One turn moves every row onto another: examples first, then more rows asked
q956: [ -6   5 -12 -14   5   0  23   0   3   0 -11  -8  12 -10 -12   3  -4  18
   5]
q995: [  5   9 -28 -21  -4  -6  14   0   1   0  -2   0   8  11   8   9 -19   4
   7]
q283: [  7   0  -6  -1   2  -4  13  -4  -4  13  -6 -23   1  11 -16  11 -23  17
  11]
q208: [  2   9 -17 -13  -9  -6   8  -7   7   0  -4  -7   7  -3   6  -4  -1   0
   9]
q700: [ -9 -13 -13 -15   4 -19  13  16   1   3  -4  -6   8  10  -5  13  -9   4
  -4]
q743: [ -2  -4 -14 -13  11   0  15   5   4   8 -15 -14  10  -7 -14  -4  -5   7
  10]
q595: [  0  -4  -5   8   1 -11  13   4  -4  10   1 -23   5  16 -13  14 -16   8
   0]
q579: [ -1   9 -10  -6  -5  -1  18  -9  -2  -7  16 -13  10   9  -2  -4 -16  13
   1]
q609: [ -2   6 -13   1  -2   0  15   3  -2  10  -4  -6   2  14 -14  19 -11  20
   6]
q804: [ 10   3  -5 -13  -1  -8  15 -10   1  -3   9 -24  11   6  -2  -7 -20  11
  10]
q376: [ -3  -4 -10   6   0  -9  11  13   1  15  -5 -18   3  17 -13  13  -9   6
   5]
q493: [ -8  -9  -3 -15   6 -12  17  14   1  -5  -3 -15  23  -4  -5   5 -13  11
  10]
q218: [  1   3  -9   2   2   1  14  -5  -7  11  -2 -15  -2  12 -15  15 -17  19
   4]
q449: [ -4   6   0  -3  -7 -15  22   6   1   5  -4 -21   6  12  -8  17 -14  23
   7]
q560: [  1   2 -16  -2   2   4   9  -7  -3   1  13 -10   5  11  -5  -6  -9   1
  -1]
q870: [  6  -4  -3  -7   3  -8  10   5   0  15 -12 -22   2  12 -11  13 -18  17
  18]
q455: [-11  -3 -14 -18  -5 -20  22  18   5  -1  -4  -9  14   8  -7  10 -23  12
   4]
q536: [ -7   7 -25 -15  -3 -11  17   7   5   6  -3 -13   2  14  10  -3 -12  -6
   3]
q470: [-11  -8 -14  -5   6  -6  16  15   0  -3   0  -4  22  -1  -9   7  -7   4
   3]
q448: [ 10  -6  -9  -6   5  -6   6  -5   0   3   9 -22   9  10  -3  -9 -14  -3
   6]
q478: [  8  -2 -18 -23   5 -12  17   3   7   9 -20 -10   3   0 -14   6 -13  11
   5]
q585: [ -1   0 -16 -12 -10  -9   3   3   4  -3   3  -6  17   2   9  -1 -12  -4
  14]
q282: [ -2   7 -14 -16  -9  -6   8  -5   7   2  -5 -13   5  -3   8 -10  -6   2
  15]
q872: [-11   2 -20 -22   3  -2  19   4   2   9 -13  -2  -4   3 -11   4 -10  18
   3]
q100: [ -5   2  -2   4  -3 -11  19   3  -4   6   3 -24   5  14 -11  13 -21  17
   3]
q709: [ -4   1 -10 -15 -10 -10   4   0   2  -6   6  -5  14   1  13   2  -9   2
  12]
q639: [  3  -1 -19 -27   4  -8   8   1  -2   4  -4  -9   2  12  14   5 -17   3
  12]
q813: [  2   8 -17 -21  -4 -20  20  -1   6   0  -4 -16   5   9  14   5  -9   2
   0]

q995 turns into q536
q100 turns into q218
Where do these go?
q455 turns into q872
q493 turns into q956
q585 turns into q282
q870 turns into q449
q560 turns into q448

